In the data rows, 128 means zero.
What is the hidden score of each row? Scores go from 0 to 30, and 15 is about the middle. The score is a weighted sum of the row's numbers plus the product of two more (or one squared), each taken from its middle value.
[177 183 198 184 127  71 171  63 104 137 120  56 182 132 166 134] -> 16
[124 114  90  68  78 205  98 192 158 112 188 129  43  99 119  82] -> 22
[134 128 184 178 132 111 188 117 171 164 157 101 163 193 184 112] -> 10
[ 74 116 150 157  90 137 190 152 206 163 140 100 109 184 182 100] -> 3
[ 95 159 150 167 159 124  82 122 188 128 127 142 155 137 124 156] -> 20
[121 123 182 135 121 111  98 131 204 143  72  84 164 201 212  99] -> 4
[141 172 156 156  92 120 168 135 186 157 121 141 163 195 203  98] -> 4
[ 84 103  80  91 108 162  73 139  47  81 176 161  75  95  57 117] -> 16
[142 138 144 152 139  90 154  70 150 171  88  96 137 142 162 199] -> 12
[ 73  87  77  70 145 113 146 147 133 123 115 157 105  91  95 145] -> 17
[ 94 188  99  81 125 135 168 109  97  75 127 171 102  77  94 151] -> 24
[104 118 121 137 123 150 181 167 211 145  88 111 106 134 171  37] -> 8
[176 145 152 161  61  81  69 151 171 171 164  68 191 179 171 163] -> 21
[ 84  86 106 118 155 156 106 202 191 109 137 134  78 110 106 116] -> 12
[100 139 180 106 104  75  82  75  99 135  74 128 200 156 117 181] -> 15
[190 142 119 178 144  72  92  77  52 143 102  90 161 162 149 175] -> 13
[ 68  47  70  58  84 170  98 166 142 147 145 195  65  85  87 160] -> 19
[ 96  86 115  85  88 152 137 126  89 155 156 127 107  80  56 119] -> 15
[ 85  77  82  74 131 146 167 118  82 135 148 195  89  81  87 125] -> 19
[153 189 170 134 161 111 134 135 145  59 121 147 113 176 190 141] -> 12
[163  48 136 142 103 109  69 120 110 169 148 141 137 147 133 172] -> 17
[133 112 105  91 100 135 117 101  93 135 153 149 100  80  92 122] -> 19
[171 106 156 162 126  62  83  63  84 155 156 162 130 141 101 205] -> 26
[127 177 152 166 158  51 167  63 136 179 114  71 195 159 106 164] -> 12
[182 170 138 168 144 114  82 118  97 126 140  98 143 186 170 138] -> 16
[178 187  91 151 138 173 196 141 133 111 105 125  91 157 145 100] -> 16
[142 134  89 111  97 187 168 189 133 138 175 156  70 124 158  85] -> 15
[135 156 159 144 122  70  79 112  79 128 153 130 138  96 151 196] -> 23
[ 71 187 182  87 119 114 103 143 142  76 177 166 123 146 156 140] -> 13
[ 76 112  94  93  99 183 126 193 214 126  76 168  94 120 133 103] -> 14
[207 130 156 194  90  47 120  35 113 193 142  59 213 152 142 124] -> 23
[138 155 148 162 110 125 152  78 109 163 184  69 198 173 159  92] -> 15
[134  88  59  79  75 137  88 115 128 170 106 106 111  59  69 117] -> 24
[160  95 170 168 109 105 173 117 178 160 117  96 135 144 190 126] -> 14
[126  51  92 119 121 150  93 164 109 138 156 180  85  89  75 156] -> 19
[ 72 108 103  97 150 128 176  89  95 132 115 171 127  81  68 103] -> 21
[ 95 142 113  75 147 157 133 217 156  76 120 181  62 156 161  96] -> 5
[ 92  72 114  99 119 153 165 156 145 171 147  90 110  84  78 110] -> 11
[ 77 123  97  86 124 183 126 207 136  88  67 173  73 117 114 101] -> 11
[103 141 177 177  97  95  89 150 170 167  73 115 179 147 179 147] -> 7
[190 216 168 197 143 103 182  93 166 146  58 102 177 184 141 105] -> 14
[ 74  49  50  56 113 171  74 154 118 130 144 206  60  56  63 163] -> 21
[149 157 134  78 132 144 102 184 109  71 133 187  69  95 107 128] -> 18
[112 153  97 102 107 147 116 160  87  81 132 166  97  79  82  79] -> 24
[ 74  69  76  68  93 143 127 154 125 134 135 164  91  75  82 112] -> 19
[130 172  81  66 153 181 161 147 148  73 147 201  49 100 146  77] -> 16
[ 54  97  94  69 110 174 130 182 181 138 116 178  67 119 123 138] -> 8
[168  73 111 122 126 155  85 132  46 119 159 170 115  55  57 157] -> 15
[151 177 158 156 165 149 137  82 115 132 171 134 146 172 172 134] -> 11
[118 205 165 168 164 138 144 144 143  93 164 148 183 192 191  64] -> 10
[130 179 152 158  96  83 183  74 142 170 130 111 160 179 147 102] -> 8
[169 132 155 172 108 129 115 128 203 146  45  76 176 191 195 153] -> 15
[132 137  55  97 151 144 151  92  51 122 168 168  86  88  68 138] -> 16
[109  90 177 180 115  45  88  69 138 180 114  79 188 167 162 188] -> 12
[111 125  97 105 139 188 190 148 146 104  43 121 113 141 117  60] -> 9
[111 171 102 119 190 204 193 152 156  64  67 165 104 102 124  44] -> 15
[184 132 131 131 108 101  65  86 104 142 164  84 151 162 155 187] -> 17
[107  63  75  72 127 144  59 137  70 106 134 186  91  73  62 176] -> 16
[188 171 112 157 137 104  95  94  79 132 120 142 164 160 145 177] -> 19
[135 124  87  65 121 170 167 141  87  77 180 167 108 166 119 104] -> 14
[ 60  42  75  73 121 176  87 181 139 137 147 165  52  74  94 163] -> 11
[140 197  81  90 127 178 176 141 121  82 112 155 125 166 124  77] -> 15
[129 185 153 119 152  82  93  70  79  75  93 136 177 144 129 174] -> 18
[155  84 117  66 115 131  88 147  72 105 162 181  90  63  88 180] -> 19
[161 127 170 144  83 121  79 182 179 173 168 128 134 139 140 141] -> 17
[ 64 165  93  64 178 195 106 174 142  89 160 191  74 118 113  60] -> 10
[153 116 150 141  58  89  67 152 155 171 207  90 152 175 163 184] -> 19
[166  95 188 189 120  90 102 106 157 161 117  73 126 186 167 164] -> 4
[119  60  80  57 144 118  74 171 130 101 142 130  66  69  76 189] -> 9
[137 169 191 140  95  67  81  87 120 131 156  58 160 155 180 166] -> 21
[107  77  63 107 147 149  71 110  77 138  81 174  92  81  39 219] -> 17
[189 193 157 174 109 118  93 171 137 151 124  96 149 173 169 144] -> 20
[175 164 187 175 127  84 162  97 115 163 190 134 170 171 172 106] -> 15
[136 161 131  77 135 137 100 112 108  76 163 161 125 184 169 184] -> 13
[ 68 154  82  61  86 195 173 224 193 113 208 172 106 147 180 101] -> 8
[174 101 154 173  73  76 155  71 119 185 168  92 171 165 149 158] -> 22
[162 146 128 140 117 122 125  66  60 120 181 149 161 143 142 118] -> 18
[176 191 146 128 164  61 110  53  76  83 107 147 142 136 153 194] -> 18
[ 92 167 187 140 160  91 107 120 105  67 188 166 118 143 142 154] -> 13
[109 121  80  85  91 143  90 123  44  90 166 188  67  57  52 122] -> 22
[175 192 172 188 175 145 152  87  98 130 128 102 176 168 174 117] -> 13
[158 174 192 196 155 127 171 138 160 135  87 136 163 208 204 111] -> 5
[ 98 153  81  95 165 171  67 120  64  80 128 161  95 108  60 133] -> 19
[196 194 171 199  80 107 167 106 181 170 112  64 180 136 147  66] -> 23
[ 98  85  86 107  90 176 156 138 168 130  81 106 132 137 162  87] -> 14
[ 75 104 108  74 140 159 126 163 120 137 177 135 120  67  72  91] -> 16
[100  99 161 182 133  73 158  73 134 183 134  99 185 161 155 163] -> 12
[ 67 121  99  99 156 200  97 204 131  69 184 204  65 136 116 105] -> 13
[122  76  85 128 128 122 154  93  85 155 113 147 130  77  58 128] -> 23
[ 94 147 180  98 112  75  92  91 114 135  78 134 204 159 129 172] -> 12
[111  92  96 131 142 178 180 154 128 122  46 135 103 107 132  85] -> 9
[166 127 134 115 127 100 111  85  71 102 134  95 152 152 161 193] -> 11
[106  59  66  61  54 189  89 171 149 155 166 133  49  77  77 114] -> 18
[104 115 104 101 111 205 172 188 172 106 169 198  70 113 115  62] -> 20
[179 197 178 189 166 128 135  81 118 130 136  92 199 182 180 104] -> 15
[188 190 128 171 145  70  88  78  90 122 150 157 143 170 157 184] -> 19
[103 112  85  69  88 142 139 156  90 139 203 145 130 120 119 132] -> 16
[119 205 175 142 166 107 151 129 122  76 126 124 176 188 194  93] -> 9
[ 88  88  92  70  95 175 108 189 185 130 154 119  57 114 111 118] -> 14
[ 85 118  71  73 142 150  91 143 119 104  91 175  95  78  85 151] -> 19
[161 136  74  73 116 151 148  96  58  86 152 161 129 147 101 123] -> 19
[ 89 204  75 107 159 202 110 185 124  63  93 161  87 127 101  77] -> 29
[157 143 191 198 134  76 166  92 165 163  68  76 184 181 182 158] -> 12
[ 90 131  64  88 104 174 117 164 135 107  71 190  66  83  87 130] -> 19
[163 144 176 172 132  99 153  93  80 139 190 145 154 152 160 109] -> 14
[ 86 154 175  67 107  92  84 120 111  74 209 166 136 142 145 150] -> 17
[113 132  85  87 147 149 155 114  66  81 179 185  62  74  97 105] -> 12
[ 79 100 102  72 107 164 163 160 151 153  77 160 144  88 106  90] -> 14
[171 113 180 176 131  48 180  79 132 181 107  80 193 163 173 173] -> 18
[153  99 174 145 104  50 157  69 135 183 164 110 157 158 162 193] -> 24
[106 104  96  96 158 106 110 113  93  91  46 138  98  72  71 196] -> 13
[132 112 148 161 139  75 101  96 106 189 122 107 149  81  64 188] -> 19
[133 133  64 172 168 155 164 131 151 145  94 160 111  64  75  97] -> 24
[128 146 172 164 146 104 117 158 167 168 122 107 145 114 115 136] -> 14
[ 94 148  88  95 176 135  80 132  60 100 111 150 122  76  69 150] -> 21
[157 103 161 165 162  83  64  62 116 168 159  91 133 114  80 183] -> 7
[124 142  98 128 153 112 170 125 126  84 136 118  76  91 155  94] -> 12
[ 91  82  87  84 114 141 118 167 176 140 120  98  94 100  94 114] -> 14
[148 135 139 170 143  96  80  83  88 110 170 157  82  95 137 188] -> 14
[106 151 156 173 120  51 161  59 118 182 128  83 162 155 125 155] -> 9
[171 149 146 168 144 146  98 120  78 103 180 100 164 164 154  96] -> 16
[164 174 189 185 131 127 158 114 119 129 157  85 153 140 186  69] -> 16
[156 159 159 161 177 112 192 128 198 151  95 108 142 178 178 160] -> 10
[145 149 184 182 141 113 192 121 177 160 132  99 176 192 194 100] -> 9
[ 93 120  94  91 134 187 117 197 175  96  28 114  87  99 140 133] -> 21
[172 198 175 190 144 130 159  94  94  97 112  94 189 187 181  63] -> 14
[ 85 127  93  97 160 162 130 187 160  77  15 156 107  94 117 143] -> 17
[172 141 158 180 140 102 108 137 185 163  97 137 123 156 163 131] -> 15
[166 109 187 161  74 117  91 186 210 163 111  73 169 193 189 139] -> 13
[169 119 140 156 137  64  81  73  81 166 196  95 128 158 143 217] -> 9
[121 195 167 137 177 162  99 125 193 102  67  95 174 169 122  82] -> 14
[143 192 158 146 179 111 120 120 123  72 113 126 108 143 181 129] -> 13
[181 177 120 181 136  87  93 132 139 146 142 136 148 170 183 175] -> 17
[ 99 125 126 113 128 197 182 199 206 147 100  89  99 112 120  65] -> 12
[175 190 163 196 191 121 100 135 181 144  83 118 150 110 116  81] -> 19
[151 156  76  95 112 145 148  88  55  97 133 144 132 141  82 117] -> 19
[ 77 144  88  78 153 110 152  85  65  87 204 193  78  63  72 144] -> 19
[ 97 149  75 111 162 173 168 159 183  94  56 129 169  95  99  63] -> 23
[178  80  95 113  77 159 153 131  62 139 113 153 100  68  55 121] -> 22
[122 195 186 158 159 110 146 126 114  71 121 107 172 195 188  90] -> 10
[161 147 175 166 162 108 110  95  58 104 212 147 158 167 159 122] -> 8
[173 134 157 192  93 111 188  88 172 163 107  65 172 180 189  93] -> 15
[120 148 105 161 178 210 191 198 177 105 132 181  56 105 125  42] -> 13
[178  87  82 137  98 159 149 140 119 143  95 127 109 101 102  79] -> 18
[121 189 129 102 134 135 183 173 140  88 114  81 109  94 155  75] -> 27
[122 115 181 179 102  98 153 101 182 160  96  76 127 155 155 149] -> 11
[113  93  78  98 116 124 142 132  81 127 229 162  88 120 101 120] -> 14
[161  67 144 141 116 101  42  68 130 167 142  91 163 148 107 185] -> 13
[162 108 170 172 130  58 146  49 117 170 120  85 147 149 148 190] -> 11
[ 61  64  93  82 102 190 121 177 146 129 109 176  47 107 101 144] -> 10
[ 73  96 188 145 135  99  82 144 178 142 139 150 157 178 175 129] -> 10
[176 142 175 179 141  49 155  85  97 147  74 107 210 156 163 167] -> 18
[163 162 169 178 156 106 138  58  67 122 115  62 180 157 134 148] -> 10
[124  94  98 144 184 106 108 114  96 129  86 154 116 109  79 196] -> 14
[120 107 165 147 118  99  89 126 175 154 159 145 135 171 141 158] -> 19
[123  43  99  70  66 137 149 141 122 192 191 122  99  89  96 154] -> 18
[103  76 131 108  79  99 146  99 105 183  96  68 142  95 109 111] -> 10
[152 179 180 162 121 134 155 138 156 133 191 107 146 145 200  62] -> 16
[ 94 160 161  66 168  85 123 123 107  79 162 165 144 168 164 174] -> 9
[161 188 168 178 136 135 120 100 155  97 109  84 166 166 148  92] -> 19
[124 150 153 172 119 131  90 166 177 164 117 120 155 109 126 156] -> 21
[126  87 101 118 109 138 144 111 122 179 103  74 138  67  57 122] -> 17
[ 93 161 164 177 141  81 166  66 161 173 101 115 171 167 177 154] -> 6
[ 97 174 182 191 168 107 182 109 171 154 103  94 166 200 189 146] -> 1
[141 131 179 183 150 102 184 102 167 178 105 101 199 189 183 154] -> 11
[126 102  83 110 152 144  87 164 144 106 108 154 102  95 109 122] -> 18
